128 stands for zero in the data rows.
Here are some points:
[103 147 200 161 183 149 101 127  56  72 111]
[100 122 197 162 195 135 103 136  71  84 123]
[127 160 120 122 100 143 122 131 126 147 140]
[137  96 116 105 116 149 152 162 141 157 114]
[138 157  91 113 109 130 104 118 140 125 139]
[129 152 111 115 101 142 127 141 129 145 143]
[132 134  84 113 101 113 138 153 157 148 153]
[122 112 146 100 136 116 133 142 141 132 122]
[128 123 127 123 126 111 134 164 136 141 158]
[127 123 125 121 106 111 113 126 117 130 143]
[130 136 126 150 140 140 133  99 132 120 104]
[117 108 111 133 115  87 138 115 142 142 159]
[124 137 101 115  99 153 141 141 113 163 114]
[170 107 131 185 163 113 174  65 107 122  90]
Then 10 other points, each followed by its number:
[123 146 147 170 186 153 127 117 110  73  99] 0
[129 157 115 121  99 140 133 138 122 153 145] 1
[147 138 135 157 128 147 124  82 119 123  97] 2
[160 115 137 180 162 104 164  57 101 106  94] 3
[134 110 117 127 119 143 146 145 126 145 122] 4
[139 127 112 152 129 147 132 108 128 133  90] 5
[111 138 199 139 185 139 101 142  65  95 120] 6
[114 128 119 110 114 102 126 130 114 125 140] 7
[109 144 139 142 158 152 110 120 124  82 114] 8
[141 161 119 113 106 142 126 139 124 135 139] 9
Which of these numbered points is nearest to each point below, looking only along the 3 directions in which the first points spread most? Its number follows each.
[136 122 123 150 127 149 129 110 126 136  89] > 5
[136 141 102 119 110 115 107 128 151 139 134] > 1
[125 139 129 159 124 144 136 109 135 140  88] > 5
[125 141 139 154 155 134 124 101 126  67 105] > 0
[124 142 117 135 138 110 122 154 131 111 148] > 7
Here are 10 other points, each followed by its number:
[124 136  95 113 113 105  99 113 128 138 134] 0
[146 171 100 113 108 117 108 119 139 122 144] 1
[122 133 190 160 191 141  85 131  54  74 115] 2
[ 91 131 129 136 121 117 133 110 130 122 135] 3
[124 126 104 118  85 160 152 160 111 168 106] 4
[120 121  89 126 104 175 157 143 110 145  92] 5
[ 94 135 143 101 145 106 118 126 132 109 164] 6
[119 116 136 124 126 109 119 133 138 131 139] 7
[125 104 118 115  95 107 125 154 164 157 176] 8
[130  99 138  85 134 121 131 152 147 133 119] 9
Which of these numbered points is nearest to each point below, looking only along the 3 directions in which the first points spread most? Its number follows each.
[107 147 190 153 184 146  83 136  68  80 105] > 2
[119 138 133 110 135 105 125 135 132 132 143] > 7
[157 162  94 108 112 119 110 127 144 129 163] > 4
[116 139 205 163 185 144 107 143  79  97 116] > 2
[146 133  85 120 104 102 131 145 148 138 160] > 4
